In the rows, zero is written as 128.
A: rows in several groups, each row roughly a mix of its group's directions:
A (144 x 13):
[[152  99 144 156 112 104 113 178 144 105 178  98 103]
 [ 84  91 142 136 200 106 140 136 156 141 117 143 122]
 [136 146 184  98  80 153 100 120 125 152 106 154 100]
 [ 74 128 117  98 152 155 127  74  84 136 116 108 133]
 [101  62 107 130 130 158 107 181 146 108 140 124 143]
 [145 117 115  98  76 156  80 123 157 131 146 121  80]
 [169 153  93 127 114 110 127  60  99 137  94 127 125]
 [139 159 196 124 128 105 130 119  98 115 125 105  75]
 [114 119 104  91 122 174 109 163  90 111 165  94 151]
 [132 123 141  71  61 131  84 121 128 147 142 141 118]
 [119  83 137  99 127  80 104 139  77 117 159  97 139]
 [109 175 120 169 148 174 165 114 157 108 136 105 103]
 [152 130  86  72 113 101 111 114  76 107 133 103 142]
 [134  84 119 153  87 175  83 114 148 136 124 120  89]
 [ 71 141 120  94 147 146 132  66 110 162 124 131 144]
 [103 159 131 152 186 104 180  99 133 108 101 125 120]
 [114 128 113 138 156 186 118 117 176 127 117 120  70]
 [ 97  91 143 149 152 141 117 145 120 103 166  73  90]
 [ 99 139 157 109 107 158 109 127 138 116 171  89  71]
 [114 173 169 179 114 181 162 131 130 122 119 130 129]
 [145 168 116 120  97 111 140 129  97  89 176  78 127]
 [ 96 139 102 133 128 185 130 106 137 178 153 137 172]
 [ 85 117 147 169 174 106 171 147 143  87 124 117 126]
 [158  97 164 150 117 101 102 177 143 131 172 111  99]
 [165 141 145  98 127  63 131 174 117 103 156 117 123]
 [114 142  88  70 146 167 113 139 141  97 142 100  93]
 [141  90 103 141  84 134  86  76 134 172 127 137 125]
 [143 122 148 120 150  75 142 113  84 133  73 155 154]
 [120 117  95  64 143  67 119 110 117 141 149 129 148]
 [163 122 130 118  50 115  92  92 115 137 116 135 114]
 [ 96 132 122 134 189  72 166 107 116 127 141 115 148]
 [ 91 130 101  77 159 128 137 100 113 150  98 158 171]
 [110 157 121  97 156 114 155 157  91  93 168  91 152]
 [152  94 119  93  77  96  82 101 129 150 116 149 116]
 [ 96 117 129  98 146 159 142 187 122 101 102 153 171]
 [180 121 112 141  69 125  98 152 152 139 173 125 126]
 [112 146 131 143 203 114 175 142 141 117  97 144 139]
 [ 84 158 156 129 149 171 168 144 128 108  88 151 149]
 [171 125 106 130  93 103 112 105 170 165 107 175 131]
 [103 181 140 147 148 169 162 137 165 155 163 137 144]
 [107 138 127 141 187  95 177 131 108 114 102 138 170]
 [143 122  76 114 150 156 105  82 125 121 100 104  80]
 [126 106  94 128 164 158 110 104 178 141  96 139  80]
 [160 115  96 180 165 120 124  84 125 142 129  95  95]
 [129 160  85  65 127 153 123 140 112  90 146  96 119]
 [ 65 130 146 164  93 159 154 110 127 127 135 135 171]
 [155 147 143 152  57 142 117 130 148 165 158 150 150]
 [187 115 106 128  91  62 115 139 128 125 146 132 141]
 [118 182 170 156 132 149 171 156 167 119 126 149 123]
 [109  95 140 109 117 151 110 110  68 118  68 134 141]
 [155  85 123 134 141 138  93 190 142 126 168 104 106]
 [138 127 165 128  45 132  96 110 133 151 141 141 115]
 [163 151 164 162 108 156 137 195 134 128 146 137 145]
 [ 82 110 123 166 129 186 131  95 133 105 100 110 100]
 [115 158 164 124 151 100 157 159  93 101 172  91 135]
 [ 89  94 111  77 123 169  92 121  95 146 143 115 147]
 [176 121 122 167 155 135 124 189 157 139 166 119 123]
 [ 83  94 167 167 176 138 146 160 143 132 115 143 139]
 [ 71 127 154  88 174 112 141 101  97 144 107 139 143]
 [137 155 176 193 108 110 156 110 101 140 149 114 141]
 [189 177 129 132 111 136 126  97 136 162  96 157 112]
 [ 92 188 147 100  86 121 162 111 119 103 145 127 149]
 [ 93  74 122  92 151 156  99 177 133 106 134 117 115]
 [ 72 124  84  93 156 130 151 109 113 108 113 130 171]
 [136  95 100 159 174 154 114 131 113 108 137  75  90]
 [128  96 140 127 111 121  97 135  82 111 175  70 108]
 [170  88 157 115 124 109  92 144  95 149  81 157 129]
 [188 152 122 127 120  55 136 128 153 140 136 148 125]
 [138  91 119 144 164  65 137 139 142 155 121 162 166]
 [128 138  98  57 155 143 114 132  96 160 130 139 167]
 [140 147 141 126  68 121 147 175 133  93 120 157 170]
 [151 144 164 138  48 105 115 125 145 145 157 142 125]
 [ 81 108 106 121 152 176 126 142 103  93 150  81 128]
 [174 119 131 160  65 123 100 109 161 138 123 140  94]
 [163 156 165 136  69 140 106 110 146 143 133 132  79]
 [147  87 130 114 185  65 116 151 113 145 137 126 133]
 [173  90 145 154 118 114  94 155 172 157 127 152  99]
 [116 114 187 146  91 101 116 121  85 130 166  96 122]
 [121 134 169 187 122 149 151 147 170 151 114 167 141]
 [ 76 140 166 152 152 117 170 137 105  87 143  97 132]
 [155 144 109 142 104  67 150 144 139  84 166 104 130]
 [162  81  92 143 170 141 108 181 118 127 141 110 139]
 [137 124 131 157 134 117 141  96 149 160  67 184 145]
 [185 136  97 101  91 150 103 153 137 151 119 163 155]
 [107 147 178 135 179 156 156 170 130 132 100 153 137]
 [117 148 133  73 120  87 150 164 110  95 122 148 171]
 [138  78 137 182 118 171 116 164 108 122 100 134 151]
 [ 88 123 142 143 182 194 139 129 121 132  92 130 120]
 [127 121 174 131 106  45 130 109 136 148 144 144 125]
 [153 143  84 181  85 162 144 134 149  93 129 118 139]
 [174 111 143 104  86 126  77 151 145 150 152 131  92]
 [147  96 104 101  68 108  91 111  97 144 136 134 161]
 [ 89 110  97 122 122 149 137  85  87 112  81 133 165]
 [ 80  97 133  66 144 142 110 164 112  97 135 112 121]
 [120  93 104  94 183 100 100 115 124 144 158  96  96]
 [ 73 128 109 142 145 194 141  90 129 137 102 132 143]
 [105 161 110 102 171 145 142 121 117  98 158  76  95]
 [131 123 125 193 160 172 132  97 141 136 102 114  90]
 [122 195 145 112 120 157 139 115 165 125 153 116  78]
 [129 177  77  83 160 148 139 113 151 110 135 111  99]
 [159  93  83 101 103  65 103 129 140 130 144 137 143]
 [182 128 170 141  80  91 117 164 135 116 117 147 113]
 [ 79 151 160  97 155 109 150 140 102 104 169  93 126]
 [165 124 150 153 128 114 130 176 113  70 124  97  91]
 [115 133 149 117 205 115 137 122 110 116 120  96  79]
 [127 108 167 125  86 142 104  98  86 132  71 146 122]
 [169  97 107  99  91  64  99 137 115 120 143 127 136]
 [129 147 139  84 155 161 131 177  96 149 126 148 176]
 [176 135 132 156  72 121 120 166 161 142 158 149 146]
 [ 84  93 125 146 145 176 130 121 150 133  75 162 138]
 [123 116  83 116 179 110 116  99 145 162 174 101 113]
 [161  72 155 151 143 118  91 177 133 156 147 129 115]
 [ 94 167  98 152 121 147 159  98 182 129 165 121 127]
 [113  87 105 106  97 116  99  71  85 135 101 126 142]
 [100 155 102  68 179 111 154 133 110 100 128 118 144]
 [144 163 105 114  94  71 151  85 136 127 113 155 155]
 [ 94 173 121 100 142 156 158  92  93 129  95 139 162]
 [111  89  58 133 146 150 133 149 145 103 114 135 169]
 [ 72 146 129 126 128 171 154  88 108 120  83 142 153]
 [128 100 154 107 205 114 123 166 110 145 105 142 129]
 [ 79 128 113 132 130 189 131  85 129 162 108 146 156]
 [ 97 112 121 110 211 102 138 104 105 135 119 111 120]
 [101  94 118 188 184 154 147 147 131 123 135 109 142]
 [178 125 137 100  88 100  89 120 132 179 139 154 125]
 [115 153 185 143 149 165 133 114  86 124 120  95  88]
 [176 178 123 122 182 163 143 160 120 142 111 135 127]
 [137  72 110 169 153 154 124 172 113 118 100 134 163]
 [119 153  84  82 173 134 147 155 111  91 145 101 143]
 [123 171  92  92 165 131 143 115 113 100 157  80 106]
 [106 174  99 127 181 112 174 118 147 105 154 105 125]
 [120 121 132 131  47  93 124 103 119 135 148 141 168]
 [127 132 130 148 197 159 123 125 131 169 163  98 102]
 [160 147 141 110  93 126 108  89 131 181  97 173 132]
 [130  84 136 135 132  91  98  99  82 130 152  81 103]
 [ 88 114 143 143 212 117 156 127 110 134 114 124 140]
 [184 118 120 132 107 112 110 187 130 142 172 130 157]
 [139  86 128 141  66 159  85 102 106 139 101 133 125]
 [ 92 164  99 118 157 102 160  84 141 117 165  96 117]
 [ 92 106 139 121 104 201  97 100 108 148 109 125 120]
 [107 130 150 191  84 120 141 105 149 139 176 113 133]
 [ 70 122 119 145 196 145 152 101 122 127 131 102 124]
 [177 121 119 153  99  77 114 132 152 135 180 109 109]
 [ 78 124 173 134 136  95 150  87  95 148 111 143 158]
 [ 99 176 149  92 163  85 166 125 134  98 136 120 110]]
one row of each group, then the others: which group is each in?
[137 146 101 107 161  77 153 114  75 114 133 107 164] -> (57)
[ 78 165 150 107 168 127 164  89 107 127  95 137 133] -> (135)
[130 114  89  96  57 137 105 138 119 114 149 129 167] -> (32)
[115 115 112 116 206 114 121  98 144 164 135 117  96] -> (132)

[ 83  65 117 133 133 174 103 123 148 140  97 148 130] -> (32)
[123 143 164 102 187 100 154 170 121 101  99 138 117] -> (132)
[142 128  93 145 108 146 133 162 172 154 157 158 180] -> (132)
[169 135 124 132  66  95 104 119 151 137 174 116 104] -> (135)
[126 146 144  92  60 167 104 153 126 108 157 116 114] -> (57)
[135 172 206 145 130 152 140 142 128 158 123 146 113] -> (132)
[120 131 134  82  70 120  93  76 120 146 139 125 103] -> (135)
[ 90  99 111 122 175 170 117  91 110 159  93 133 133] -> (132)
[141 134 141 121 182  46 147 117 114 138 133 125 126] -> (135)
[161 184 102 167 105 110 170 112 145  95 126 122 132] -> (135)
[153 100 130 185 118 141 109  99 167 163 104 149  98] -> (57)
[177 163 185 135 109 139 111 145 105 155 153 116 100] -> (32)
[167 114  95 136 102 142 111 106 146 148  69 174 138] -> (57)
[114 166 139 144  70 130 153 109 100  82 149  95 132] -> (32)
